In the rows, 128 means zero.
Rotation paths and how fast each direction turns (deg/step)
Each turn is a multiple of 5 degrees from 10 to 175, or 0.
Each row of a path follows its step; steps can be skipped.

step 0: [124 131 133 140 115 135 132 127 126 120 124 136 127 131 116 123 130 123
 123 122 122 119 136 118 127 118 121 127 129 111 131 133 120 127 129 144
 125 130 124 136 120 133 133 134 122 123 135 127 129 126 112 125]
step 2: [119 137 138 141 109 125 131 126 134 126 129 135 131 128 120 119 128 126
 124 123 122 119 125 135 128 118 130 142 127 131 139 143 132 138 120 130
 136 135 125 135 129 128 135 123 127 130 134 124 132 117 120 126]
step 3: [133 145 135 131 124 130 131 133 141 128 134 139 123 128 120 123 132 131
 128 123 127 128 134 126 119 111 131 136 135 130 126 131 125 118 123 130
 119 131 131 130 131 132 128 121 139 140 115 126 125 118 112 128]
step 4: [127 143 125 133 113 125 142 128 132 138 132 118 124 134 114 126 124 112
 129 120 128 129 121 130 119 120 130 134 131 141 134 134 129 135 124 130
 129 137 126 123 115 122 128 132 134 136 119 121 127 127 125 133]
step 5: [137 137 143 134 123 140 133 141 134 134 129 128 133 131 119 115 126 122
 121 136 116 140 121 122 125 121 123 137 131 128 134 132 117 133 132 133
 121 130 119 125 119 136 125 123 130 138 122 131 134 122 127 125]
step 6: [142 125 126 126 124 135 128 128 116 133 138 129 121 128 120 126 125 121
 127 126 128 129 118 123 122 118 124 142 141 134 127 129 127 138 137 131
 129 134 123 130 130 125 114 131 128 149 126 124 121 127 118 132]
step 7: [135 128 129 137 125 137 127 134 123 135 123 121 118 130 109 114 121 128
 125 118 113 128 124 124 126 118 129 134 129 119 129 123 122 130 122 131
 142 132 118 124 123 136 125 135 115 135 132 123 131 129 124 123]
step 8: [139 131 126 124 122 132 127 125 121 128 132 139 113 129 124 124 134 128
 127 121 115 125 127 116 119 123 120 132 121 118 122 123 129 143 126 140
 120 127 127 124 124 128 120 119 124 141 125 127 134 134 117 117]
step 9: [132 130 124 131 122 116 128 122 119 129 134 125 121 122 124 114 130 126
 127 118 116 115 124 123 118 120 115 134 134 120 126 141 129 137 133 134
 130 140 124 128 120 134 133 130 118 122 134 114 131 121 126 130]
step 10: [128 128 130 131 131 119 125 137 128 124 124 138 115 132 114 119 141 131
 130 129 120 133 130 133 125 115 111 138 125 126 131 138 129 125 120 136
 121 130 121 127 128 126 132 119 127 125 131 124 133 126 111 119]
Speeds:
[127 131 127 128 125 125 126 127 126 125 126 128 128 129 125 129 133 132
 129 129 125 125 129 128 129 130 128 128 130 129 127 128 129 129 127 127
 128 129 127 126 129 130 130 125 132 126 127 128 126 128 128 129] => 45
[126 128 126 128 129 129 129 129 126 131 129 125 129 131 126 125 125 129
 130 127 129 127 126 130 130 127 126 127 126 131 128 129 131 127 126 129
 131 128 125 123 130 126 129 128 128 125 128 127 130 126 128 129] => 135

step 0: [136 134 138 129 123 129 130 122 126 133 132 121 115 131 131 134 116 118
 122 133 128 128 137 136 119 133 113 124 131 126 129 126 120 134 129 133
 130 131 131 129 135 131 133 127 139 122 129 135 139 130 139 127]
step 1: [120 129 137 128 134 122 122 137 121 129 129 129 125 129 125 139 125 123
 130 134 134 128 134 131 121 141 124 132 130 128 136 133 124 126 138 125
 129 125 124 135 135 126 137 137 126 126 122 133 124 125 126 152]
step 2: [130 131 128 121 128 133 130 125 134 115 119 129 132 121 131 139 125 130
 135 126 132 122 133 136 121 134 133 137 125 128 125 131 138 137 135 135
 138 122 141 138 136 140 130 132 131 137 123 126 132 127 134 133]
step 3: [136 121 137 117 127 133 128 133 134 127 132 123 119 125 120 124 129 137
 121 123 136 133 127 135 117 125 132 133 129 123 130 120 120 130 137 127
 135 130 132 132 137 121 121 134 127 132 121 137 123 116 145 127]
step 4: [140 135 122 136 132 128 131 128 130 127 133 124 134 124 123 125 128 131
 122 123 134 129 131 133 117 133 123 134 131 131 138 116 126 129 141 125
 137 114 115 134 133 129 129 131 131 120 125 135 140 131 124 128]
step 5: [126 123 135 129 129 128 122 132 128 136 130 124 117 115 127 132 122 121
 131 132 132 129 136 137 124 138 127 120 122 126 134 126 140 126 135 127
 126 125 132 145 124 132 128 140 137 122 131 139 133 130 125 118]
step 7: [137 142 138 114 134 126 132 121 134 129 130 130 122 141 127 126 119 124
 136 115 133 119 131 132 119 133 126 136 119 124 129 124 133 131 131 127
 125 123 132 130 130 130 141 130 130 127 126 130 135 117 131 129]
step 8: [123 129 128 133 127 131 131 132 134 125 135 129 118 126 115 132 117 127
 135 126 132 126 133 126 124 127 128 134 122 114 136 117 120 136 139 123
 130 132 128 127 131 132 120 146 133 124 126 127 128 128 133 141]
step 9: [137 129 136 138 137 137 132 129 122 130 132 129 129 117 128 138 120 129
 132 134 127 125 131 139 125 121 123 134 133 119 121 127 121 128 131 137
 140 126 122 141 131 131 133 130 136 130 121 130 144 124 131 131]
step 10: [138 124 142 128 132 135 115 138 125 129 125 127 127 122 127 132 122 128
 128 127 139 127 136 134 118 132 138 128 127 125 129 132 124 136 129 121
 129 115 125 130 129 125 139 138 123 134 127 142 119 128 127 126]
Speeds:
[129 126 131 128 126 125 130 129 131 130 126 128 126 128 128 127 129 126
 129 126 126 128 127 126 126 126 126 128 127 126 130 127 132 127 129 126
 127 127 127 128 127 128 127 125 129 125 130 126 130 126 124 126] => 45
[128 129 128 129 126 127 125 132 128 130 131 129 128 130 128 132 126 128
 126 130 129 130 127 130 128 129 129 123 129 129 127 129 129 128 128 127
 131 126 130 130 127 130 131 127 126 130 131 124 127 127 126 129] => 80
[132 129 127 131 129 124 130 127 126 129 127 127 125 128 129 128 131 132
 127 129 127 125 130 129 129 129 127 126 130 128 127 127 130 129 128 126
 127 128 129 126 126 128 128 132 131 131 126 126 126 126 128 128] => 0
[127 127 130 126 133 125 128 128 128 132 128 129 127 128 128 127 127 128
 129 129 124 128 128 129 127 130 127 127 126 128 128 126 127 126 126 133
 125 128 128 132 126 126 128 128 127 130 128 128 127 126 132 125] => 160
